Each row has a name. After each piece below comes the name of the row it's from, unless a question asks for something else. Each question is about the rows just above it. Places in a row count from 0.

[168 124 107 126 149] -> k317
[ 43 166 107 126 118] -> k779
[122 107 126 126 138] -> k951
[126] with +1 step of 1 on every entry: -> [127]
Which row holds [124 107 126]? -> k317
Row and place where [126 126 138] starts: -> k951, 2
Which row holds [168 124 107 126 149]? -> k317
[107] with -1 step of 1 on every entry: -> [106]

[170 129  82 162 162] : k205
[109  97 111  92 132] : k779
[170 129 104 162 162] : k645
[ 70 129 156 122  76] : k576
[ 77 160 165 168 148] : k181
[132  91 127  38  92] : k317
[110  91 113 223 104] : k631
[183 111  92  97 157] : k92
[161 109 130  78 183] : k985
[197  99  72 143 151] : k492
[158  72  99  87  76] : k592
What are the next 2 entries after [109  97]? -> [111  92]
The row with [111  92  97] is -> k92

[183  36  50 179  55  53] : k985
[ 36 183 214  88 213 208] : k492
[170  76  81 148  94  86] : k592
[ 36 183 174  86 171 181] : k92
The next 2 entries after [183  36]: -> [ 50 179]
The next 2 entries after [ 50 179]: -> [55 53]
The next 2 entries after [ 36 183 174]: -> [ 86 171]
Where do [183  36] appear? -> k985
Row and place of [214] in the named rows: -> k492, 2
Row and place where [ 36 183 174] starts: -> k92, 0
Where does [36 50] start? Give its row and place. -> k985, 1

[124 236 112  96 181] -> k205
[120 113  54  92  25] -> k779
[125 123 236 112  61] -> k181
[138 150 159 161 207] -> k631
[132  86 163  92 218] -> k92
Give the next 2 entries after [124 236]. -> [112  96]
Shift each entry of [125 123] by +1 times 1: -> [126 124]
which: [123 236 112] -> k181

[178 156 164 116 100 182 153  57] : k205
[168 211 132  49 150 206 190  16] : k592
[199 206 108  91 181 178 117  82] : k92
[211 108 164 181  91 178 153  26] : k631
Row and place of [26] in the named rows: -> k631, 7
Give the next 2 entries after [211 108 164]. -> [181  91]
which: [ 91 181 178] -> k92
The row with [178 153] is -> k631
Move every entry of [150 206 190] by +1 step of 1. -> [151 207 191]

[123 126 133 133 122 126 125 128 123 123 132] : k92
[146 133 143 105 142  89 142 133 127 171 112] : k492
[128 128 125 129 128 130 127 139 134 125 129] : k779
[119 145 133 143 105 142  89 142 133 127 153] : k181
[133 130 134 134 124 134 122 125 131 127 129] : k205
[133 126 122 123 126 133 139 111 139 217 116] : k985
[125 124 128 126 125 131 128 132 132 129 124] : k592
The next 2 entries after [123 126 133 133 122 126]: -> [125 128]
Shift each entry of [125] by +1 times 1: -> [126]
which: [ 89 142 133 127 171] -> k492
Row and place where [145 133 143 105 142  89 142 133 127] starts: -> k181, 1
[127] with +1 step of 1 on every entry: -> [128]
which: [119 145 133 143 105 142  89 142 133 127 153] -> k181
The next 2 entries after [133 133 122 126]: -> [125 128]

[168 152 139 137 144  98  91 131 170 153 118 150 176 135  89  78 214 122
  70 158 179 147 191  92 123 119 124 114 122 108  96]  k317
[133  34 195 155 176  82 171 161  86  91 114 110  91  48  54 202 177 143
 149 140 191  83 168 167  97  67  95 111 132 114 125]  k181
[176 135  95  78 214 122  70 158 180 147 191 115 142 133 141 132 178 101
 118 129 113  62 118 125 118 126 104 147 137 146 143]  k576
[171 146 159 115 133 152  58  85 141 129 142 140  85 122 121  87 142  54
 128 184 117 111  96 146 142 166 145 199  94 133 149]  k92
[172 131  98 150  77 134 115  90 136  89 199 138 107 151 171 131 152  87
 128  90 106  83 120 184 173 154  77 127 130 146 158]  k779
What are the next 2 entries after [131 152  87 128  90 106  83 120 184]? -> [173 154]
which: [176 135  95  78 214 122  70 158 180 147 191 115 142 133 141 132 178 101
 118 129 113  62 118 125 118 126 104 147 137 146 143] -> k576
Row and place of [82] in the named rows: -> k181, 5
Row and place of [166] in the named rows: -> k92, 25
The next 2 entries after [176 135  89  78 214 122  70 158 179 147 191]: -> [ 92 123]

[138 135 136 127 115 125]  k985
[126 134 127 129 129 121]  k631
[130 119 122 127 127 125]  k645
[104 108 118 174 145 118]  k92
[129 134 124 126 126 112]  k205
[ 55 140  39 191 204  66]  k779
[140  55 136 118 115 153]  k592
The next 2 entries after [ 55 140]: -> [ 39 191]
Row and place of [121] in the named rows: -> k631, 5
Where in the named rows is [104]? -> k92, 0
Where do [138 135 136 127 115] appear? -> k985

[102 148  73 129] : k631
[102 148 125 153] : k576
[124 153 131  48] : k645
[110  77  23 177] : k317
Where does [125 153] start? Give its row and place. -> k576, 2
Shift each entry of [77 23] by +1 times 1: -> [78 24]
The row with [153 131  48] is -> k645
which: [102 148  73 129] -> k631
The row with [110  77  23 177] is -> k317
Which row holds [102 148 125 153]? -> k576
Row and place where [131  48] starts: -> k645, 2

[ 75 143 144 163 134 127 137  77 137] = k92
[ 75 143  29 113 151 134 121 164 121] = k205
[130  99 160 134 121 128 101 143 129] = k181
[146 144 163 134 127 137 144 145 121] = k985
What are the next 2 entries after [163 134 127 137 144]? -> [145 121]
Move every entry of [144 163 134] by -1 step of 1. -> [143 162 133]

[121 210 185 107] = k985
[ 45 156 125 133] = k205
[115 171 113 104] = k492
which: [121 210] -> k985
[185 107] begins in row and place -> k985, 2
[115] with -1 step of 1 on every entry: -> [114]
Move every entry of [121 210] by +1 step of 1. -> [122 211]

